rotation steps, each row followed by its count of steps:
The counts run from 0 to 608.
[ 85 111 117 111 154 106 165 118 139  64 142 176 128 125 124 131 102 121
 160 123 177 127 156 125  89 115 132 157 133 148 120  95 117 143 180 137] => 451
[115 127 169 121  74 152  82 143  95 137 114 113 174 139 124 145 120  97
  78 131 129 162 147 118 101 134 119  90 102 102 126 161 114 150  95 102] => 509
[116 131 132 112 176  88 140  98 129  66 147 119 125 105 148 161  98 164
 146 129 121 142 133 166 121 128 136 160 146 168  90 100 169 145 160  96] => 446
[108 149  94 140 166  79 175  98 151 117 132 166  83 137 113 121 124 146
 139 182 154 112 124 116  93 128 162 157 126 158 124  86 142 141 160 143] => 143
[ 81 159 148 107 125 126 111 138 115 135 114 105  98 120 146 110  85 144
  71 149 124 155 163 151 132  95 154 126 123 118  82 159 131 140 128 193] => 295
[126 165 113 100 126 158 159 121 125 166 116 139 159 151 165 151 126 112
 130 158 155  70 149 116 142 100 151 135 131 168 105 123  80 165 132 171] => 153
[133 121 126 149 157 149 149 161 118 152 154 137 161  84 147 117 137 115
 112  89  99  94 120 113 159  64 106  79 113 174 137 128  88 136 141 122] => 115
[121 154 122 101  81 146 125  88  81 136  97 120 151 158 131 175 150 103
 102 177 166 144 139 133 114 102 131 169  95 118 127 133 175 143 104 113] => 51
[113 109 106 175 156 127 142 145 118 107 128 138  99  74  74  96 139 138
 103  83 137 130 108 106 122 103 130 117  92 122 191 146 111 162 116 130] => 218
[106 136 145 135 145  95 157  92 125 133 137 159 161 149 100 141 169 169
 152 142 103 121 121 117 142 128  86 186 146 150  76 100 162 133 140 102] => 246
[146 116  85 161 113 140 135 139 160 108 110 146 145  60 112 109 154 138
 133  73 145 148 128 132 152  90 158 148 149  93 168 106 139 138 102 111] => 323
[152 122 115 155 171  80 139 126 133  98  90 150 107 128 132 148 141 177
 153 163 134 129 143 159 111 129 110 141 149 165  75 101 170 109 138 142] => 138
[138 126 110 115 155 123 127 118 151 103 127  86  84 110 128 128  67 162
 138  69 121 111 130 145 153 119  83 179 133 119 119 148 137 157 142 158] => 334
[120 100 137 107 130 122 151 189 136 139 137 138 123  71 129  70 125 113
 122 103 126 110 140 101 140 100 103  71 120 110 146 137  81  82 136 153] => 421
[136 146 125 106 109 109 127 117 145 160 111 118 130 166 153 125 115 183
 178 165  93 120 141 126 130 168  80 145 172 116  88  93 141 112 114 109] => 587
[134 119 101 125 135 162 175 136 137 101 144 138 125 113  76 148 122 115
 155 147  97 146 109  96 112 191 173  98 134 121 174 159 117 107 128 143] => 69
[103 114 194 112 165  88  67 138 113 115 139 109 125 120 131 119 131 131
 105 107 127 162 145 142 115 155 109 131 130 107  67 163 161 165 134 117] => 96
[130 119 111 148 136 126 113 158 137 177 114 169 111 168 119 122 127 112
 124 157  96 121 138 108  80 161  77  83 124 109 115 139 131  71 129 170] => 383
[136 158 125 108  75 142 134  82  91 142  82 134 158 153 123 177 145 108
  95 171 168 128 136 137 117  97 134 168 100 127 121 123 159 140  96 127] => 50
[142 138 123 179 113 175 127 122  87 133 119 108 124 151  98 128 122 140
 156 124 113 129 135  79 131 122 129 142 154 142 148 149 110 222 115 127] => 366
[130 129  88 167 179 144 151 157 107 138 121 132 107 117 150 107 159 144
 161 124 139  80 134 101 146  85 134 114 133 180 136 132  86 184 140 152] => 567
[ 97 149 133  82  77 156 129 120 143 153 142 114 172 165 111 160 136  85
  91 133 154 134 127 107 137 141 151 158  77  83 128 156 120 138 119 120] => 504
[144 137 112 124 171 123 138 145 200 159 174 112 122 112 135 130 127 120
 107  71  98  98 104 126 186 116 130 149 117 117 111 144 140 118 150 153] => 535
[ 70 137 114 115 158 114 174 109 112 101 152 169 121 113 125 120  82 136
 136 138 130 108 137 107  82 106 122 130 116 170 153  81 100 147 162 115] => 454
[122 136 120  98  50 154 134 135 114 123 121  94 140 165 135 120 108 132
 169 162 135 144 152  79 113 144 129 120 133  96 160 116 101 156 112  76] => 164
[182 138  58 163 127 161 152 144 150 129 131 103 122 148 165 178 124 120
 154 141 107 103 128 123 151  88 141 105 114 175 138 111 129 121 141 117] => 574
[150 136  88 114  94 162 180 118 111 139  87 129 162 116 134 159 141 127
 129 133 163  78 124 120 147  73 107 131  98 161 156 110  93 126 105 125] => 464
[100 156 109  82 129 138 135  97 115 187 106 157 148 161 153 140 144 131
 130 149 143  80 132 129 130 118  69 178 122 121 103 116 140 115 110 154] => 44
[177 123  64 139  92 160 130 154 176 130 130 110 116 181 170 153 117  99
 179 132 146 114 156 105 126 102 117 130 129 126 137 109 129 119 156 120] => 577
[110 119 172 103 120 134  92 156 102 133 126  88 160 122 114 124 149 150
 131 119 107 146 123 112 136 189 118 107 124  93 118 173 107 173  88  80] => 513
[104 134  96 128 145 163 122 156 156 191 157 150 122 127 113 100 127 114
 126 113  67 115 115  95 127 160 115 101 130  86 160 150 116  96 114 153] => 76
[139 128 136  87 132 127 159  93  96 145 111 166 175 125 114 153 188 102
 147 135 178  83 118 111 136 116 101 187 131 136 126 116 140 153 117 119] => 355
[145 114  96 115 108 132 162 138 128 100  72 139  98  89  95 118 144 155
 149 169 137 161 134 133 122 154 154 123 149  93 144 146 148  79  97 173] => 176
[123  96 119 140 166 121 133 168 141 113 158 149  84  79  85  77 145 101
 136  98 120 151 124  94 126 134 147 114 137  85 159 156 143 124 143 157] => 526
[157 134 122 136 122 133 116 153 140 184 125 140 141 139 154 107 144 142
 170 169  73 126 134 100 117 166 119  75 185 114 119 108 125 102 106 107] => 277
[ 96 106 101 160 157 128 146 143 124 102 137 133 103  75  71  99 154 140
 119  85 136 137 104 100 133 116 134 132  89 114 189 146 116 162 119 111] => 217
[160 124 101 134 157 151 167 153 110 128 118 116 103 114 150 117 142 116
 161 131 153  79 137 103 164  73 128 125 140 171 134 137 103 161 148 175] => 569
[126 131 101 160 106 175 109 118  74 124 122 143 149 152 120 145 170  94
 154 131 148 151 145  95 115  77 122 160 131 130 148 133 160 186 125 104] => 362
[163 121 158 127 127  90 117 115 161 151 160 148 126 161 123 112  97 114
 152 103 122 110 130  90  98 144  68 151 156 114 118  87 149 154 159  91] => 238
